In the rows, zero is written as 128.
Rows swapped in pairs by one turn or mirror: which row each one swaps with:
The rows were stretched afterwards, more along some directions than others.
Tumil: [127 120 173 130 138 130 123 124 136 137 102 173 171 154 128 150 116]
duso: [122 135 165 144 132 146 151 112 119 120 103 141 146 155 120 162 112]
Lotu: [126 125 172 113 134 143 139 130 133 135 101 166 178 149 136 155 114]
vuno: [138 128 128 134 133 150 135 123 108 149 110 117 154 113 137 156 148]
vup: [160 136 168 136 125 127 139 107 148  93 109 166 147 168  95 166 119]
duku: [144 123 118  87 119 110 136 131 148 111 133 138 177 136 104 133 132]
Dagel: [160 162 113 104 109 124 115 102 132 112 123 138 165 172 109 148 130]
varu: [132 116 170 126 139 130 124 123 145 138 104 182 165 144 129 152 126]
Gusi: [137 124 127 155 156  98 119 140 124 140 123 115 144 181  87 143 121]
zeket: [145 122 121 129 128 129 168 137 136 122 129 107 141 106 107 155 165]
Dov: [152 129 117  97 127 119 104 124 145 113 114 136 158 170 103 130  98]
faz: [160 114 133 103 128 109 137  99 106 152 139 131 159 136  84 138 143]
tum: [162 139 124 115 132 129 102 121 149 118 107 125 134 173 101 132  97]
Riduz: [131 114 169 123 135 125 127 131 142 137 100 173 173 146 132 145 121]
tepo: [148 115 162 118 119 145 154 105 114 143 108 151 162 104 129 157 156]
dezek: [139 125 134 146 151 129 116 117 106 150 119 117 142 155 107 154 124]
tuta: [159 137 118 112 126 124 104 124 142 116 108 124 140 170 103 127  91]
Gipe: [170 120 125 130 135 107 150 121 149 127 123 134 113 158  68 125 129]
Vom: [113 129 163 119 128 152 160 126 129 127 103 156 167 147 135 165 117]
Beto: [146 131 142 118 129 161 144 111 115 143 111 138 162 106 137 167 152]
furir: [109 127 102 107 114 112 169 139 125 129 134 131 172 135 119 135 155]
divef: [149 107 119 129 143 105 142 116 109 133 142 122 152 134  77 143 143]
Mitov: [141 147 127 121 122 144 158 151 150 117 108 108 156 123 131 161 153]
velep: [153 108 130 134 147 111 151 126 124 140 140 112 138 129  78 148 143]
bazi: [174 125 136 110 132 118 127  98 114 146 122 139 140 169  79 122 114]
Rede: [140 119 119 131 129 116 169 143 135 127 132 110 141 108 100 150 168]
zovi: [129 123 114  91 114 107 164 147 142 124 136 136 182 126 114 129 156]
getug: [155 131 153 145 128 146 141 123 142 131  82 147 119 154 116 140 125]
rubaf: [165 127 124 136 139 105 122 116 132 140 115 128 115 191  69 119 110]
Tota: [150 111 152 160 146 110 125 133 162 129 104 161 114 160  96 134 126]
lazet: [149 126 128  81 118 108 145 137 156 127 132 141 178 135 107 132 138]
Dig: [155 114 163 150 142 116 133 130 166 137 104 171 115 154 102 139 124]
Lozo: [139 131 119  87 111 114 152 137 152 118 133 135 180 125 113 133 149]
doru: [125 144 106 117 111 117 172 125 129 133 136 120 152 129 115 138 167]
mevu: [162 120 162 126 120 145 161 111 131 137  98 163 137 124 118 138 146]
Fenu: [157 114 151 158 145 110 136 126 162 131 103 157 107 161  87 136 128]
vana: [135 131 138 141 147 137 114 120 102 148 110 117 149 154 114 157 117]
sut: [159 140 120 127 133 128 102 115 138 126  99 125 129 178 102 130  98]
Nari: [144 107 163 138 140 117 132 132 166 131 103 183 136 150 111 144 129]
dapup: [152 133 146 147 137 148 113 109 122 141  83 150 125 167 121 139 105]

Swapped with duso: doru
Swapped with Beto: divef
Swapped with Dagel: vup

Rows swapped in pairs by one turn or mirror: which row each one swaps with:
The rows were stretched afterwards, more along some directions than others.
lup: [160  88 127 132 131 138  97 113 133 147 125 149 149 145 156 153 140]
gopuz: [149 111 130 132 143 152  94 113 133 154 125 141 130 131 126 140 141]
nas: [119 106 159 128 108 111 163 122 139 142 142 137 124 147 117 145 121]
rula: [165 124 141 122 129 150 121 111 125 119 122 122 128 186 138 150 123]
vozot: [164 120 136 154 134 148  86 114 126 169 116 154 132 158 147 169 121]
gog: [147 130 125 135 131 146 136 136 120 105 127 134 129 148 129 133 136]
Zamur: [149  86 126 150 123 121  94 128 134 161 130 147 130 107 152 123 139]
Tisod: [174 137 137 141 145 135 127 129 108 136 125 127 127 158 136 159 128]
mem: [150 113 120 127 127 134 106 111 121 148 117 150 139 159 138 151 136]
filos: [145 120 132 141 117 112 130 115 121 136 135 147 118 127 145 125 127]
banu: [142 116 153 141 130 128 138 129 139 149 126 131 142 152 119 151 112]
Vop: [155 101 132 132 126  96 114 121 145 139 127 130 132 150 171 119 135]
kuf: [141 121 116 158 138 157  93 116 127 170 127 164 132 133 142 128 136]
ton: [148 100 124 157 128 137 100 115 139 176 130 174 126 121 158 160 131]
puvip: [136 100 112 116 131 126 101 127 140 113 125 133 125 129 158 129 142]
fot: [174 119 118 147 132 152  77 118 128 133 117 151 125 151 176 158 135]
Zug: [176 143 131 127 151 153 133 122 120 145 117 128 147 177 129 155 139]
dami: [162 106 120 149 128 132  79 112 129 167 119 165 139 149 182 123 146]
Gezap: [154 115 132 132 139 153 129 115 115 130 120 136 131 143 137 171 126]
kisa: [134 121 121 116 127 138 112 117 126 126 121 124 141 143 137 111 149]
les: [164  88 142 127 123  92 123 116 150 132 122 144 126 181 160 135 126]
Furu: [146 125 122 139 138 146 111 122 121 114 136 131 133 163 149 133 143]
boba: [161 143 147 128 149 151 127 134 108 121 123 125 152 188 127 145 135]
kufom: [163 117 121 135 142 139  87 126 126 147 130 128 150 151 149 142 137]
vev: [149 106 123 139 131 131 104 119 152 161 127 131 135 143 124 101 148]
pem: [133  98 117 132 134 131 105 136 142 129 128 142 135 127 154 111 139]
putu: [142 135 153 134 128 153 133 134 111 171 126 144 159 145 111 147 130]
vizeg: [146 137 107 138 142 148 100 124 128 152 121 141 156 128 137 111 153]
Gokim: [152 125 138 137 124 126 135 113 138 148 125 143 132 161 145 107 138]
Kolo: [159 116 125 124 142 155  95 116 136 151 117 131 146 159 123 152 137]
kiv: [159 126 113 133 141 143 107 118 125 102 113 128 136 172 158 128 138]
tana: [160  92 130 144 113 125 116 111 130 132 125 137 124 154 149 146 125]
Deme: [139 117 123 128 132 137 106 112 125 144 130 156 138 112 143 132 140]
tona: [172 120 149 130 134 120 138 125 129 140 128 120 135 193 132 145 126]
bobu: [140 127 161 135 118 107 158 135 123 144 133 147 129 164 134 138 119]
mis: [147 103 150 141 115 141 111 113 117 156 135 151 120 144 145 159 119]
dad: [127 125 129 132 133 141 112 129 131 146 122 149 141 128 124 152 127]
Kub: [161 121 126 131 146 147 103 135 115 105 126 121 140 143 144 173 120]
nokim: [146 103 125 132 120 105 125 124 131 124 131 136 108 146 167 142 127]
Ranev: [154 124 121 145 129 145 121 125 115 143 117 152 122 144 161 164 119]
zativ: [135 114 136 128 122 120 126 141 136 136 131 135 142 123 129 147 131]
lam: [180 150 124 143 151 164 114 133 109 126 110 149 138 168 155 155 129]

Swapped with vizeg: Gokim
Swapped with mem: les
Swapped with kiv: dami

Rows swapped in pairs by one turn or mirror: which row each one swaps with:
The rows were stretched afterwards, more along some directions than others.
pez: [119 148 122 108 113 114 100 146 151 134 116 122 116 129  95 135 139]
Zorag: [117 148 100  97 112 138 144 114 116 136 122 118 101 133 140 145 130]
Nureb: [119 150 147 127 115 121 123 142 168 140 122 107  81 140 121 125 112]
siket: [153 135 152 140  99 135 143 145 105 105 152 119 117  98 176 108 123]
masen: [119  98 110 114 147 122 132 104 140 139 126 123 120 131  98 127 109]
Dofo: [143 167 131 115 104 151 127 130 108 140 128 140 112 114 140 127 147]
fugub: [147 131 144 126 136 119 123 109 128 101 142 136 146 107 116 115 121]
suzas: [125 136 113  91 127 122 137 107 117 122 133 102 120 149 148 152 120]
Veb: [137 116 136 137 141  87 117 145 139  94 114 136 123 127 119 117 110]
sutu: [154  97 106 116 126 111 120 128  77 101 118 126 161 123 145 127 111]
Num: [118 126 122 147 106 153 130 126 148 170 136 140 116 121 121 106 117]
ril: [125 117 110 114 140 107 110 114 116 126 123 127 149 154 143 133 140]
Foni: [122  95  90 101 116  98 111 118 118 106 131 118 120 132 129 134 106]
bem: [138 145 141  94 136 114 107 142 126  88 106 132 121 133  90 134 120]
Far: [130 140 131 133  92 141 118 170 105 123 119 125 110 140 150 107 121]
Namep: [134 120 129 155 109 139 118 163 126 128 117 134 112 124 143  91 107]
daseg: [111 110 107  91 147  98  81 164 175 133  97 133 134 145 114 127 112]
babup: [136  99  87 121 130 117 124 134  88 102 118 144 157 156 148 124 108]
manir: [132 112 142 143 131 101 117 143 166 137 102 150 131 128 140 111 117]
Pezar: [124 150 124 131 123 145 124 160 119 140 117 119 116 145 175 108 128]
Gan: [121  95 118 149 131 114 140 116 155 131 136 127 111 126 126 115  99]
benag: [142 108 126 135 128 126 149 133  93 126 123 126 157 141 152 128 118]
sem: [119 108 104  99 123 115 111 176 130 134 119 109 122 144 176 132 121]
kevov: [128 123 119 109 111 133 121 112 118 114 135 125 100 113 106 115 113]
petin: [129 130 127 131 129 130 152 121 158 142 121 142 142 116 128 131 126]
Falo: [155 124 135 110 131  93 116 147 105 115 101 124 153 119 153 132 119]
Gid: [105 103  82 108 164 105 122 139 127 115 116 123 137 175 148 137 120]
Gumi: [145 107 109 102 106 114 117 103 100 133 130 138 157 105 115 139 119]
luzu: [112 146 130 117 166 143 127 131 141 123 120 121 118 168  93 132 130]
Zon: [121 144 132 132 135 119 143 114 148 152 121 112  96 129  96 140 129]
zalu: [130 143 123 119 142 134 129 125 131 167 119 132 129 138 121 142 145]
gop: [136 147 144 142 134 132 136 118  99 121 134 116 128 156  80 147 146]
mapu: [129 138 143 144  87 159 161 132 114 122 137 133 105 129 138 119 125]
natel: [120 144 122 126 101 156 143 159 126 128 106 147 112 148 143 131 124]
Pozu: [116 120 122 121 120 130 136 132 116 136 127 111 118 161 106 146 133]
dekub: [139 136 113 119 115 121  95 156 150 124 107 124 101 131 155  99  82]
Fiva: [135 110 125 163 136 111 117 150 129 122 117 141 130 151 108 104 108]
Zum: [158 119 112 110 149  93 102 109 112 111 124 106 143 134 127 130  95]

Swapped with siket: sem
Swapped with Nureb: suzas
Swapped with fugub: daseg

